In the rows, zero is written as 128.
M: rows in 3 groups, each row roughly a mix of its group's directions (some rows in no group)
M (112 x 11)
[[ 85 125  64 107 150 154 133 137 167 104  89]
 [ 99 106 111 117  91  63 106 186 132 118 122]
 [168 160 107 117 204 127  99 128 123  96 109]
 [ 80 176  96 156 102 143 170 124 110 163 155]
 [155 124  88 140 139  77 164 157 132 191 131]
 [190 136 125 146 194 143 155 115 103 108 151]
 [ 76 146 172 138 151 132  65 128 129  95 102]
 [159 131 123 133 130  59  95 148  86 111 173]
 [159  82 113 134 180 159 131 133  99  87  86]
 [ 58 140 171 122 135 162  98 154 132  99 153]
 [130  53 127 134 120  92 147 181 113 143 104]
 [131 117 109 104 158 191 183 107 131 131  84]
 [177 147  72 135 136  66 141 150 143 152 134]
 [183 127  91 132 190 153 170 124 117 135 151]
 [ 93 106  64 160  89 115 136 163 167 132 128]
 [146  91  79 140 106 118 176 155  99 179 125]
 [163 139 143 119 187 177 147 103 111 136  79]
 [120 120 125 137 203  90 129 147  87 114 170]
 [ 75 147 171 103 153 173 101  87 144 130 109]
 [137 123 124 149 116  75  98 129 112 185 186]
 [149 143  82 133 174 183 160 123 168 121 102]
 [ 68 109 136 111  58 150 151 118 155 131 113]
 [140  81 143 153 124  77 119 131 162 101  69]
 [158 142 199 156 133 105  94 127 102 161 158]
 [ 91  98  97 109 186 123 172 109 159 128  96]
 [145 161 100 136 116  58  88 106 115 163 152]
 [ 57 131 169  92 109 109 118 101 147 102 100]
 [104  80 208 132 114 167 119 137 126 120 120]
 [122 153 200 161 108 115  79 139 152 154 122]
 [107 146  77 114 118 111  90 135 149  69  84]
 [162 150 159 149 119 160 160 129 183 157 176]
 [166 130 198 167 128 104 105 100  92 134 142]
 [114 137 167 121 174 154  82  81 136  86 104]
 [ 86  95 151 112  67  78 115 153 103 132 131]
 [137 165 187 148 171 116 146 122  90 101 166]
 [136 115  97 133  84  79 140 158  99 185 152]
 [115 157 102 134  56 110 150 144 117 165 171]
 [207 134 103 109 101  87 120 155 133 122 155]
 [138 143  80  94 151 125 128 151 162  78  75]
 [118 138  65 130 137 117  62 155 137  94 101]
 [108 136 181 154  61 139 159 121 117 169 133]
 [117 130 116 135 159 207 136  89 128 129  81]
 [165 100  89 152 126  73 137 186 107 137 127]
 [206 107  95 124 165  97 145 152 141 133 110]
 [162 149 179 122 144 182 172 103  98 130 148]
 [145  99 135 158 117  82 149  76 119 182 158]
 [136 129 149 129 207 117 115 151 108  87 169]
 [ 79 131 155 181 162 143 130 144 101  76 144]
 [130 110 139 122  47 165 160 108 148 102 106]
 [106 165 184 136 104  96 119  79  97 147 156]
 [130 158  76 144 147 131 125 147 122 209 119]
 [178 103  69 119 126  61 125 116 132 136 130]
 [182 109  85 126 190 156 127 151 100 116 115]
 [ 63 114 174 129 122 171 113  85 106 116 138]
 [103 116 134 111 143 217 108 155 116 103 135]
 [ 89 187 153 135 115  88 109 102 123 108 178]
 [123 131  88  93 141 216 147 135 128 121 128]
 [ 94 112  86 124 133 118 125 184 170 127  73]
 [166 133 113 135 105 182 195 116 165 130 114]
 [159 121 135 117  69  77 148  85 114 110 163]
 [171 128 124 159 101 180 190 114 153 148 120]
 [ 85 138 128 134 118 160 180  95 162 185 125]
 [ 99 137  87  85  76 156 136 146 164 140  89]
 [ 71 102 187 126 138  95 151 148 151 103 155]
 [170 127  66 132 134  98  82 136 123 169 158]
 [108 133 115 138 159 202 139  69 127 136 107]
 [ 73 130 131  80 122 123 124 168 189 115 108]
 [120 117 124  85 168 142  74  72 121  94 115]
 [118 162 185 149 109 159 150  86  85 141 155]
 [185 149  75 121 110 175 166 116 118 115 146]
 [ 97 156 150 123  86 179 122 101 123  98  73]
 [ 70 128 189 128 140 110  76 140 150 113 117]
 [173 139  86 146 138 172 168 129 159 118  79]
 [148 138  71 101 156 146  85 188 136 113 133]
 [192 167 174 145 150 142 121  97 121 131 166]
 [111 144  86 110 154 178 141 120 177 103  81]
 [ 79  92 134 140 188 158 167 145 134 157 110]
 [ 79 135 116 157  88  85 161 126  92 166 153]
 [149 162  73 120 184 156 126 109 155  89 129]
 [ 75 111 156 141 144 184 134 102 122  86  92]
 [172 114 125  80 122 183 142 149 173 138 159]
 [149 128 194 135 131  76  94 162  99 154 132]
 [175 162 129 134 137 117 172 181 120 156 174]
 [160 169 127  86 122 127 125  64 128 110  79]
 [161 128 167 152 113 122 132  91  81 148 189]
 [138  50 118 106 129 116 133 156 180 136  99]
 [139 127  98 110 114  78 123 197 160 100 101]
 [181 105  85 104  81 135 127 148 102 167 154]
 [138 154  68 140  98  90 176 125 140 173 139]
 [ 81 116 113 110 150 164 121 104 112 122  52]
 [120 110 133 130  73 165 164 181 158 144  93]
 [ 91 129 121 123  86 140 146 161 209 133 127]
 [133 105 111  99 150 107 132 156  87 116  51]
 [102 159 155 105  69 119 126 112 143 136 194]
 [ 99 112  82 133 121 100 133 188 182 136 153]
 [ 84 179 175 126 121 134 110  82 166 106 137]
 [132 129 127 119 159 135  99 190 145  66  92]
 [ 91 115 123 126 138 136  48 178 124 106 139]
 [112 151 113 136 168 197 126  81 153 124  98]
 [ 95 185 160 114 108 152  92 105 142  98 172]
 [139  68 129 103 168 137  71 165 145 109 130]
 [138 168 152 112  80 147 122  64 168 109 131]
 [190 134  75 126 140 131 113 122 125 184  95]
 [160 175 156 120 170  82 169 105 122  95 126]
 [148 185 111 121 123  89 124 109 116 133 201]
 [ 79 153 163 131 110  95  69 133 101 110 162]
 [108 137 181 141 137 141 155  52  97 115 132]
 [198 153 105 134 122  87 132 123 117 178 157]
 [135  99  94 144 145 104  96 180  87 170  97]
 [109  99 132 154 177  79 112 184 112 132  97]
 [126  98  94 138  72 180 148 121 149 152  85]
 [154 114 144 124 135 148 100 119 174 117  46]]
one row of each group, then the others: which group is each in?
[119 152 174 124  75 185 136  91 104 151 122] -> <101>
[ 90 118 182 129 148 143  89 124 149  78  88] -> <10>
[158 128 186 142 123 132 120  86  62 148 137] -> <127>

[167 127  81 132 158 120 164 160 157 131 186] -> <127>
[188  97 132 116 138  73  81 125 103 104 120] -> <10>
[151 176 151 154 133 108 191  89 100 135 150] -> <101>
[131 120 139 124 132  61  82 177  99 121  94] -> <127>
[102 126 111 115 165 165 117 106 113 117  47] -> <127>
[152  68 135 131 140 101  96 149  85  86  96] -> <10>
[136 107  69 101 138 193 121 114 142 110  90] -> <101>
[154 159 107  91 138 100 100 129 118  59  92] -> <127>
[ 52  98 166 136 101 104  93 123 138 114 111] -> <101>
[ 90 102 128 141 207 147 174 137 126 144 127] -> <10>
[181 153 113 103 158 165 166 130 153 101  83] -> <127>
